Read these off the row that follows.
1) Give the entry just left of 125.
2) Give the entry just left of 144.
3) Give the entry just left of 85.
4) Give the entry just left of 101.
(99, 125, 144, 105, 101, 114, 97, 85, 71, 77, 60)
1) 99
2) 125
3) 97
4) 105

data = [90 78 109 141 126 144 110 132 76 106 96 134 69]
Report the smallest entry.
A: 69
The second smallest entry -> 76
The entry just right of the largest entry -> 110

W = array([122, 126,  89,  84, 106,  71, 101,  91, 116,  52,  58])
The last entry: 58
Give the second entry from the left.
Answer: 126
Give the entry just left of the smallest entry.
Answer: 116
Give the median entry.
Answer: 91

Questions about the grid below.
1) What is the entry just right of 121?
2) What is the entry directly below 112?
3) What is the entry just right of 136?
4) What is the last entry, reading row by row?
5) What is the entry in the top-right corner?
6) What is the last entry of the largest entry's row?
7) What is the entry just right of the smallest entry?
8) What is the fourth entry, reading row by row?
91,89,92,110,107,84,94,100
88,96,97,118,145,46,70,115
86,115,118,85,81,81,114,113
92,99,92,115,136,52,65,112
132,124,89,70,70,110,83,102
105,111,76,131,106,113,91,79
105,118,87,84,122,96,125,66
100,101,98,99,98,96,100,96
75,125,120,113,98,114,113,88
117,79,85,110,116,118,81,81
90,74,103,111,87,95,67,135
72,125,125,120,99,111,120,80
115,73,76,105,110,121,83,91
1) 83
2) 102
3) 52
4) 91
5) 100
6) 115
7) 70
8) 110

Questions about the row below.
1) Find the entry just left of 54.
2) Find the entry just left of 76.
[59 76 54 109]
1) 76
2) 59

M =
 81   94  111   87  119   70   78  111  101  128
114  134  111  119  129   54   70   98  101   77
105  101  101  123   92   86  113  112  114   94
 96  121  115  120  122   92   93  121  123   93
122  108   85   83  142   57   96  108   62   89
 98  137  131  118  116   96   56  117  115  101
129  116   90   97  109   63  102   96   60   83
103  112  107  133  104  109   70  128  118   83
The entry just left of the largest entry -> 83
The 2nd largest entry is 137
The bottom entry of the column that holds the largest entry -> 104
Read off the last entry in the row that holds the largest entry.
Answer: 89
The entry in the top-right corner -> 128
Read off the first entry, reading row by row.
Answer: 81
The last entry, reading row by row -> 83
The third largest entry: 134
The largest entry in the last row: 133
Read off the first entry in the row that holds the smallest entry.
Answer: 114
The top entry of the column that holds the largest entry -> 119
The entry just right of the smallest entry is 70
Read off the entry just left of the smallest entry.
Answer: 129
Read off the entry directly below the largest entry.
Answer: 116
Read off the 3rd entry on the diagonal from the top-right corner.
Answer: 112
Read off the first entry in the row that holds the largest entry.
Answer: 122
The fifth entry from the end, reading row by row -> 109
Read off the bottom-left entry.
Answer: 103
The entry just right of the largest entry is 57
Read off the entry directly above the smallest entry.
Answer: 70
Read off the 4th entry, reading row by row.
Answer: 87
Read off the entry directly below 56.
Answer: 102
Read off the third-last entry, reading row by row.
Answer: 128
Read off the largest entry in the first column.
Answer: 129

Read these off the matrix that follows. Counting starts at 1.
1) What is the bottom-right entry?
2) What is the entry at row 2, column 1?
3) What is the entry in row 1 and column 1?
4) What is the entry in row 3 and column 2?
5) What is the entry directly below the smallest entry?
6) What is the entry just right of 135?
7) What is the entry at row 1, column 3?
8) What is the bottom-left entry?
[[ 58  70  81  80 101]
 [ 61  84 139 105 147]
 [113 130 115  53 108]
 [ 56 142 129 126  55]
 [ 70  76 148 105 124]
 [133 134  57  54  69]
 [ 79 108 101 108 100]
 [134  58 127 106 121]
 [ 56  56  99 135  99]
 [ 54  69  55  81 114]]
1) 114
2) 61
3) 58
4) 130
5) 126
6) 99
7) 81
8) 54
